128 stands for zero in the data rows.
Here are some points, each followed by its number:
[126 125 119 105 139 132 101 162 117 114 127 144  93 106 128 112 116 132
 148 133 105 169 119 148 165 103 119 133 112 159 115 141] 0
[122  96  88  55 132  92  90 164  82  86 127 130  82  65 108  97 108  79
 126  88  53 140  89 118 155  80  99  98 100 109  83 136] 1
[175 177 194 171 138 216 187 204 203 189 191 141 151 178 186 135 172 105
 203 205 186 242 195 226 207 119 114 212 197 236 177 211] 2
[155 127  85  68 178 117 111 201 110  94 161 153 110  93 126 146 132 139
 153 127  73 135  78 142 184  99 133  92 119 128  67 164] 3
[131 105  87  62 138 125  87 168  82  84 140 138  81  76 122 103 102  96
 127 101  65 119  83 127 147 108 100 110 103 138  76 144] 4
[112  84 101  52 122 104  74 141  95  80 119 125  52  62  99  91  82  94
 112  88  72 127  74 109 132  62  89  87  78 117  86 118] 5
[106  73  83  82 109 110  98 146 110  98 106 111  72  78  96  82  59  56
  93 106  76 140  92 129 131  52  94  99  92 108 113 123] 6
[174 138 160 100 178 175 148 211 145 128 179 196 130 112 139 171 148 152
 156 151 140 180 136 153 197 125 142 148 128 161 143 181] 7
[219 211 117 127 223 186 182 245 156 161 230 243 168 148 203 214 200 194
 223 184 102 152 146 202 254 151 194 124 194 159 135 229] 8
[135 102 113  81 141 123  82 160 115 100 146 124  88  98 114 109 103 102
 137 106  87 161  95 125 152  89 109 126  97 130 110 127] 9
[ 84  66  80  55  97  90  91 130  85  75  91  91  48  59  96  84  62  57
  77  80  61 105  84 120 119  31  55  90  65 111  77 100] 10
[130 113 156 138 152 188 145 154 151 160 130 116 119 152 169 110 134  90
 151 144 154 198 168 168 165  85 119 161 139 191 159 185] 11
[223 185 119 126 224 185 176 235 163 183 227 216 176 168 194 187 186 188
 207 197  96 164 164 201 246 167 206 134 184 153 108 217] 12
[166 132 102  89 180 132 152 197 120 116 169 176 115  91 151 123 149 143
 161 135  97 158 105 157 188 125 136 122 132 142 106 184] 13
[114  85 130  87 119 126 103 147 118 114 132 132  66 102 125 121 101 101
 114 104 109 152 121 137 139  61 111 135 107 145 117 141] 14
[165 134 138  92 150 132 114 188 146 126 148 170 111 103 137 145 130 122
 161 136 117 172 126 146 189  95 142 137 121 160 127 151] 15
[102 108 133 107 110 145 134 131 135 125 122 118 107 112 139  89 105  82
 124 134 101 187 122 148 169  41  82 148 126 167 132 152] 16
[105  80  89  56  98 100  81 137  82  81 103 114  54  76  98  93  71  87
 112  81  79 121  97 103 137  53  82 101  76 119 100 113] 17
[146 109  76  39 138 110 103 160  84  94 149 147  98  75 111 119 111 121
 142 104  60 115  63 133 166  85 122  77 107 101  73 140] 18
[146 123  99  86 155 124 102 178 112 120 157 163  91  90 129 123 121 124
 140 107  93 141 110 143 174  92 120 121 120 127 111 154] 19
[171 162 113 107 170 126 156 206 111 118 181 184 115  98 148 169 159 146
 169 129 103 160 104 164 190 107 157 127 139 164 115 174] 20
[108  96 111  82  99 120  97 144 118  90 110 100  79  95  93  83  84  90
 111  89  85 141 109 116 145  58  86 120  69 122  93 125] 21
New points follow, each followed by the number of its nearest point above by angle.
[113  91 119 103 116 140 112 141 138 119 108 125  69 103 125  93 107  82
 109 123 104 146 109 149 143  60 109 140 105 121 127 149] 14
[125 101 131  92 132 129 121 150 119 107 120 138  89  98 135 112  93  88
 119 124 111 149 120 139 132  71 107 139 114 166 107 140] 14
[168 132  74  59 163 124 123 186 102  94 164 174 122  88 131 134 126 127
 165 128  42 109  82 137 187 116 132  81 118  84  63 177] 3
[182 155 173 156 136 196 172 188 173 167 174 127 133 155 197 131 149  91
 158 186 163 208 164 204 207 113  98 197 176 211 170 221] 2
[122 109  96  63 140 111  79 169 110  89 138 123  83  78 107  99  98  97
 134 108  72 147  94 138 152  76 116 116  92 135 103 135] 9
[159 125  95  49 151 103 106 183  80  88 152 156 102  78 131 119 122 124
 158 120  48 116  85 127 162  92 125  86 119 115  79 148] 18
[144 134  93  66 168 118 125 195  92  95 159 165 111  93 124 132 133 125
 166 116  71 135  83 149 202 108 138  95 120 105  82 153] 3
[172 155 166 142 155 190 144 194 161 170 161 170 123 148 177 127 152 131
 172 172 141 214 159 184 182 111 140 171 145 207 162 178] 2
[156 135  75  50 161 109 106 197 101  90 150 147  92  73 125 126 120 125
 161 118  70 138  85 133 195  94 132  84 107 122  78 149] 3
[148 117 124  92 150 132 127 185 124 113 158 162 103 104 128 133 121 131
 154 119 104 165 118 141 179  90 129 131 113 163 131 157] 15
[157 147  85  83 167 104 112 186  90  98 152 160 107  88 133 144 126 128
 153 103  54 136  81 146 178 103 127  84 109 108  77 159] 3
[164 129 189 167 159 195 168 200 194 183 150 163 126 162 173 134 169 135
 159 189 169 203 172 196 202 111 130 188 161 212 168 205] 2
[172 135 145  94 174 165 147 209 136 124 175 186 127 109 140 163 144 147
 156 146 129 172 128 154 195 124 140 140 125 155 134 176] 7
[123  97  70  48 130 116  71 162  62  65 131 128  75  60 113  93  96  86
 121  82  47 100  66 119 138 103  92  98  93 125  61 140] 4
[159 137 164 161 165 190 163 189 195 152 169 175 144 139 165 144 145 129
 154 181 144 227 175 190 213  96 146 173 155 209 160 199] 2
[133 107 143 112 140 145 138 158 132 118 129 147 104 116 150 121 103  98
 126 140 126 167 137 152 140  77 114 155 128 181 121 154] 16
[111  98 122 109  87 152 137 121 154 112 111 113 104 114 139  80 102  52
 115 124 102 165 111 144 152  53  75 132 107 170 129 147] 16
[115  86 118 108 132 158 119 152 141 129 123 127  81 124 152  96 106  97
 111 135 116 178 136 140 167  69  98 144 128 165 130 153] 16
[134 124  82  46 143 108 101 171 107  75 133 138  95  71  96 123 108 110
 128 101  77 120  74 128 159  81 116 101  91 119  64 132] 18
[166 122  72  58 160 120 118 194  81 102 158 163 112  88 140 140 132 136
 153 118  62 113  90 148 176 103 161  97 121 107  77 165] 3
[164 134 172 155 170 195 164 190 169 149 174 174 137 159 181 143 146 144
 155 175 155 219 167 180 186 107 136 179 158 202 162 194] 2
[140 112 114  78 146 120  88 168 110  95 152 131  96  95 119 118 113 109
 142 111  86 160  92 128 166  99 116 126  96 132 105 131] 9
[142 102 139 109 137 163 132 156 149 141 135 142 109 123 146 104 116  96
 137 130 144 169 121 153 162  69 114 173 129 179 139 167] 11
[151 125  65  51 148 104 108 174  79  80 136 154 100  73 103 109 110 120
 144 106  36  87  68 121 155  80 122  83  92  93  37 140] 18
[172 141  94  85 192 125 158 208 113 110 178 184 117  83 155 129 158 156
 167 139  86 156 103 159 196 139 141 110 133 134  98 189] 13
[165 141 132 115 150 132 104 191 114 110 153 161  99 113 125 146 110 134
 151 120 110 172 117 154 187 104 146 134 110 160 117 164] 15
[180 146 101  68 170 128 124 205  77  95 160 191 125  97 149 133 128 118
 169 120  77 144  90 134 189 111 143 100 123 112  66 178] 3
[135 116  92  60 153 112 112 181  92  90 151 156  98  87 113 116 120 113
 151 107  68 132  80 139 189  95 125  92 111 104  81 140] 18
[155 109 129 114 153 144 128 183 138 122 148 162  93 100 139 114 125 112
 141 128 125 168 137 154 165 102 113 152 128 178 124 143] 15
[132  99  98  69 139 123  97 155 113 115 127 148  94  89 116 103  97  92
 131 119  98 145  89 129 148  68  97 116 105 130 111 129] 9
[140  99 105  72 129 126 102 174 127  83 144 144  87  91 120 121 115 109
 146 110  90 152  76 119 174  83 128 101  84 150 101 148] 9
[115 114 140 113 122 153 138 146 144 131 131 129 113 119 146 102 110  94
 136 139 112 191 127 154 179  59  95 154 132 173 138 154] 16
[140 118  71  71 146 108  95 163  93  91 131 152  93  69 119 124 116 108
 130 104  49 110  71 120 157  82 121  91 107  93  64 150] 18
[111  83 128 101 134 131 106 154 115 112 123 138  72  91 131 106  88 105
 125 116 102 164 102 134 148  73  92 132  99 149 119 143] 14
[116 116 122 112 121 147 131 157 132 137 138 135  93 130 148  88 112  89
 121 141 120 162 125 163 172  73  99 151 130 146 117 155] 16
[117 104 138 115  97 140 114 142 132 120 115  95  85  97 138  88 114  71
 129 129 124 168 124 146 150  64  76 144 117 160 123 147] 16
[123  94  75  39 143  80  85 170  69  76 133 142  80  57 100 101 106  83
 125  77  36 133  77 109 156  85 107  85  94  95  74 133] 1
[128 101 133 115 137 160 126 168 137 117 138 133 118 114 151 104 117 103
 115 136 116 166 125 146 155  83 114 131 134 164 126 152] 16
[ 88  71  89  65 102  97  93 135  93  82  96  98  56  67 102  90  69  62
  84  85  72 118  86 123 125  36  63 100  73 120  82 109] 10
[148 139  96  77 155  97 102 175  90  92 139 152  98  82 121 131 116 112
 143  93  60 139  82 134 167  91 117  99 101 115  89 145] 18
[195 153  86  80 194 154 154 199 114 141 198 181 130 101 171 148 153 154
 188 156  45 125 123 182 208 134 159  78 137  82  70 198] 13
[136 101 111  80 127 130 106 170 126  89 142 143  88  92 120 117 114 103
 143 113  93 155  86 125 168  80 122 108  92 151 110 150] 9
[130 100 136  83 128 126  92 170  94 107 117 143  73  81 122 106  92  93
 134 107  88 162  97 137 170  83 115 132 102 133 102 134] 9
[168 151  93  82 172 107 117 190  94 106 157 163 114  94 135 146 134 130
 158 109  59 138  88 146 186 106 137  93 115 115  83 161] 3
